The same turns and mirrors carry the whole set onto itself, and each row onto the other rows of its family. Which rows share a family with each named row? Give them in list order.
These 30 rows form 5 families of 6 rows each.
Q316: [-14  11 -22   5  21  -2  -8 -16  -4  10  14   0  -2 -15   0 -12   4]
Q153: [ -9  14 -16   8  26  -5   1 -10  -6  -6  15  -4   7   0   6 -18  -2]
Q946: [ -7   9 -17   8  20  -2  -5  -3  -7  -1  22  -6   3  16   4 -12  -1]
Q282: [ -5  -3  13  -2  -6  -6   1   6  -8 -17   6   2 -11  -7  12   3   1]
Q108: [-13  11 -26  -7  19  -4 -16 -17 -12   5  12  -2   2  -4   2  -6   8]
Q121: [ -7   5 -27  18  13   2  -3 -10   2  -4   2   2   2  -1  10 -14   2]
Q655: [ -5   2  10  -1 -14  -5 -20  -2   2  12  -8  -3  -7  -4   1  -6   0]
Q34: [ -3  -4   6  -4  -6   2 -15   3   1   9  -5  -8 -18  -9   4  -1  -7]
Q15: [-13  18 -23  -1  25  -5 -15 -15 -12   6   9  -5   3  -5   2  -5  -1]
Q205: [  1  10  24 -11   0 -10  -9  -4 -11  -4   6  -6  -7  -4  10   0   0]
Q558: [  6   8  17  -4  -2 -18  -4  -4  -6   3  12  -9 -15 -12   2   0  -3]
Q235: [  5   7  16  -8  -5 -15 -13  -3 -13  -5   8 -15 -13   0   7   2   5]
Q527: [ -8  13 -24   6  22  -7  -7 -22  -4   9   2  -4   2  -9   6 -11   3]
Q647: [ -6   9 -34  16   9  -3 -13 -12  -2  -4   4   5  -1  -3   9  -3   6]
Q699: [ -2  -1  16   0 -10   1 -10   6  -3 -15  -1   0  -8   1  16  -2   1]
Q666: [ -3  14 -27  -4  17   1  -6 -22 -13   4   8  -9  -1 -12  10 -10   4]
Q368: [ -7  -7   6  -5  -9   3 -12  -1  -3   6 -10  -2 -16  -7   8   5  -3]
Q145: [  4   7 -30  16   7   6   1 -13  -3  -3   8  -3  -4   1  14 -12   4]
Q550: [  0  -2   8  -7 -11  -3 -13   7  -8 -16   4 -10 -12   0  13   0   7]
Q80: [ -5  14 -19  16  20  -6  -5  -1  -6  -7  19  -4   6  10   6 -10  -5]
Q371: [-10   1  12  -4 -13  -2 -12  10  -2 -13   2   3  -1  -6   7 -10   4]
Q199: [ -3  12 -18   3  21   6   3  -7 -12  -4  18 -13   2   5   9 -18  -4]
Q995: [  2   2  12  -6  -9  -2 -19  -9  -5   6 -10  -4 -13  -6  11   3   2]
Q219: [-12  10 -16  12  22   0  -1  -5  -1   1  23  -1   3  -4   2 -18  -2]
Q598: [ -2  12  20  -7  -7 -19  -9  -4  -5   0   9  -3  -3  -8   0  -7   4]
Q764: [ -2   4 -31  16   5  -5  -9 -13  -2  -3  11   5  -3   4   7  -5  12]
Q522: [ -9   5 -27  20  12   1  -3 -10   5   2  14   5  -3  -9   6 -13   5]
Q747: [ -5  -3   8  -5  -7  -3  -4  10  -5 -18   6  -1 -12 -15   8  -2   0]
Q753: [  2  -2   6  -7 -11  -3 -21  -3  -7   3  -5 -13 -17   0   9   2   4]
Q580: [  1   6  20  -6   0 -14  -3  -6  -9   8   5  -6 -14  -5   4   4  -4]

Which other rows belong to the same family as Q205? Q153, Q121, Q527, Q699, Q995
Which other rows belong to the same family as Q522? Q316, Q235, Q550, Q219, Q753
Which other rows belong to the same family as Q80? Q282, Q15, Q647, Q368, Q580

The same turns and mirrors carry the whole set onto itself, and each row onto the other rows of its family. Which rows share a family with each named row? Give them in list order.
These 40 rows form 5 families of 8 rows each.
Q446: [ -2   7  11   1  -9  -7  -2   7  -5   0   6  -7 -19  -2 -10  -3   4   2
  -9  -9 -12 -16 -19  -9   0  16   2   9  19   4  15]
Q600: [  7   8  15   6  -3  -6   2   3   2  -1   8  -9 -18  -8  -2   2   0  -2
 -10  -4 -12 -15 -21  -8   4  13  -3  18  11   7  14]
Q291: [  7  15  -6  -1  -4  -6  -2  -5  14  -8  16 -17   3 -12   5  11  14 -11
  11 -15 -11   5  -8   6   3  -4   8   8  -1  -8   4]
Q913: [  2  18  -2  -4 -10 -14   0  -1  12  -7  22 -12   6 -14   9  14  11  -8
  12 -10 -10   5 -11   1  -3  -1   3   4  -5  -7   5]
Q263: [  3   5   9  -3   3 -10  -5  13   1   4  14  -5 -21 -15   3  -1   5   4
   1 -14  -7 -11 -22 -12   8  11  -3   6  10  10   3]
Q525: [ -2 -18  -2  -9  -1   1  -3  -8  -6  10  -3  16  -4   5   8  -9   9   8
  -8   4   5   4   2   3  11   7  18  -6   1  -7   9]
Q961: [ -3 -17   0  -5  -6   3  -5  -5  -7   6  -8  16   0   5   9  -7   6   0
  -1   0   4   7   2   7   1   0  20 -11   9   3   9]
Q683: [  5   8  13  -4  -5  -8   0   7   3   1   7   0 -12 -11   1  -6  10   2
  -5  -6  -8 -15 -23 -18   2  21   1   9  13   5   9]
Q945: [  3   1 -15  -1   2   0   4 -16  15  11  21  11  11  -5 -18  -7 -11   4
  -5 -16   9   2   7 -14   8  -8  -8  -3  -7   5   6]
Q528: [ -7   9  11   6 -10   4   0   9 -17  -1   2   2  -2  -2  -7   9 -15  -7
  -5   8 -13  -1 -12   2  -9   4   3  15   9   1   4]
Q950: [ -4 -19   3   0  -9   5  -4 -10  -2  10   1  21   3   3   9 -13   6  -2
  -6   3  -1   9   1   6   7   6  18  -6   5  -3  10]
Q29: [ -6   7   6  -1 -12  -1   0   9 -23   4   1   6   1   1 -16   3 -16  -4
  -1   8  -5  -6 -15  -3 -10  -2   7   4  12  -2  -2]
Q963: [  0 -16   5   0  -1   5   1  -2  -9  16  -2   8 -10   3  11  -8   8  -2
  -4   2  -2   3   2   3   2   6  21  -7  -1  -6  15]
Q862: [ -7  16   9 -11 -16  -4   6 -10  -1  -6  10  -4  14  -5  -3   3 -23   3
  12  -6   1 -14 -17   9  11  -7  -3   4 -10   6   3]
Q553: [ 10  10   4  -4   2 -10   0   9   0   3   7  -6 -16 -12  -7  -4  10  -1
  -4 -10 -12 -18 -22 -12   3  16   0   8  14   0   8]
Q618: [  9  -3 -12  -2   2   1   8 -12   9  17  17  16   9  -2  -9  -7 -13   4
  -1  -5  10  -2   9 -17   3 -12  -9  -2 -12   5   6]
Q644: [ -4   2   6  -8 -12  -1   4 -14   5  -2  13 -10   3   2  -1   3 -21   6
  11 -13  -1 -12 -19  13  13 -15 -10  -1 -11   8  -4]
Q871: [-11  11   4  -4  -7   4  -3  19 -18   2   3   9  -2   0  -6   7 -13   0
   4   6  -8  -1 -17  -3  -7   1  -2   7   4   4 -11]
Q124: [ -1   2  -8 -13  12  16   7  -5   2   6  -4   6   1  12   7 -14  13  14
  -5   4   0  -8   7 -10   3  14   6   0   2  -4   6]
Q260: [  5  20  -1  -4 -13  -8  -1  -6  11 -13  20 -13   5  -5   6  13   6  -4
   9 -11  -2   8 -11   2   5  -6   5  13   1  -8  -2]
Q17: [ 14  21  -1   0  -5  -7   4  -8  17 -10  16  -6   8 -11  10  17   6  -9
   9 -12  -5   9  -7   1   3  -3  -6   8  -1  -3   2]
Q909: [ -5  -7 -15  -7  -8  -1   4 -12  16   1   5  18   8   1 -20   0   5 -13
  -1 -20  -1   8   2  -7   4   2 -10  -1 -14   0   1]
Q792: [ -1  12   5 -12 -15   0   3 -16   1  -7   5 -10  11   1  -4   5 -19   4
   9  -2   3 -11 -16   9  11 -18  -3  11  -9   5  -1]
Q317: [ -3 -15  11   1  -6   9 -11  -2  -6  14  -1  10  -6  -2   9  -8   4   4
  -5   4  -2  14   1  -1   6  -5  13 -13   9   1   4]
Q347: [ -9  11   9   1 -10   3  -3   9 -21   4   2  15   7  -4  -7   2 -13  -4
  -2  11  -7  -2 -17  -5  -6   9   7   6  11  -2   0]
Q615: [  3 -11 -14  -7  -4   2   7  -7  14   6   1  21   3  -3 -12   0   9 -17
   6 -21  -6   2   8  -7   3   5  -8  -3 -15   2   4]
Q362: [  2  14  -9  -1   0  -1  -1  -2  11  -4  21 -15   3  -5   8  15   7  -7
  11 -15 -15   9  -9   7  -6  -5  -6  -2  -4  -6  -5]
Q605: [  5   2  -1  -8  12  16  10  -1   0  11  -6   2  -5  12   9 -10   8  11
  -6  12  -5 -14  -2 -11   1  10   1   3  -7  -2   9]
Q327: [  2  10  10  -7 -17   0   8 -15   5 -10   6   2  10  -3   1  11 -21  -3
  13 -11   6  -4 -11   9  12 -12  -8   8  -7   8  -1]
Q307: [ -2  20   5 -11 -14   0   3 -13   3 -12   8  -6   9  -3  -2   8 -15   1
  11 -13   4  -7 -19  12  19  -7  -2  12  -3  -1  -2]
Q189: [ -9  14   3   4  -7  -1  -3  11 -20   5   4   5  -5   2 -14   5  -9  -1
 -11  10 -11  -4 -17   1  -3   8   4   7  14  -3   7]
Q669: [ 11  -1 -10  -3   6   0   8 -16  14   9  15   7  11  -5 -16 -11 -14  10
 -10  -6   7  -1   0 -17   7 -10  -9   9  -7   5  -1]
Q964: [  6  -1 -13   0  -1   1  10 -17  13   8  27   6  14  -4 -10 -14 -18   8
  -2  -8   1  -4   3 -13   5  -4  -7   8 -12   2   3]
Q749: [ -2 -13 -13  -4 -11  -5   7 -12  15  -1   8  14   8  -2 -14  -4   6 -18
   3 -20 -13   9   2   0   5   9  -4   4 -17  -7   1]
Q151: [ -2 -13 -13  -3  -7  -1   4  -8  12  -1   2  14   7  -6 -16  -2   5 -18
   1 -25  -7  13   8  -2   2   6   0   5  -7  -1  -1]
Q306: [  7  -5 -14   1   6   8  -3 -14  10  13  24   7   5  -7  -5  -9 -13  10
  -6  -2   0   1   7 -16   4 -10 -13   7  -5   1  -7]
Q838: [  1   7   3 -10  11  23   0  -1   9   6  -9   6  -3   6   8 -11  13  14
  -8   6 -13  -7  -7 -11   5   9 -10  -2   0   5  -1]
Q211: [ 10   5 -10 -12  15  13   4  -6   9   5  -5   7   2   6  10 -13  14  16
  -7   9  -3 -13  -5 -10   4   9   0   1   3   6   8]
Q569: [ -4 -20  -8  -6  -8   8  -3 -11  12   2   3  14  -2  -3 -10  -4   5 -14
   4 -22 -12   3   6   1   6   7 -10   6  -9  -1  -8]
Q763: [  5   3  -4  -7   6  19   8  -9  11   6   0   8   7  10   8 -18  13  12
  -8   8  -6 -11  -1 -13   3  14  -2   4   0   3   8]

Which other rows belong to the same family as Q260? Q446, Q525, Q945, Q124, Q909, Q307, Q189
Which other rows belong to the same family as Q306? Q263, Q644, Q871, Q317, Q362, Q838, Q569
Which other rows belong to the same family as Q913? Q683, Q950, Q862, Q347, Q964, Q749, Q763
Which other rows belong to the same family as Q963? Q600, Q528, Q618, Q17, Q615, Q605, Q327

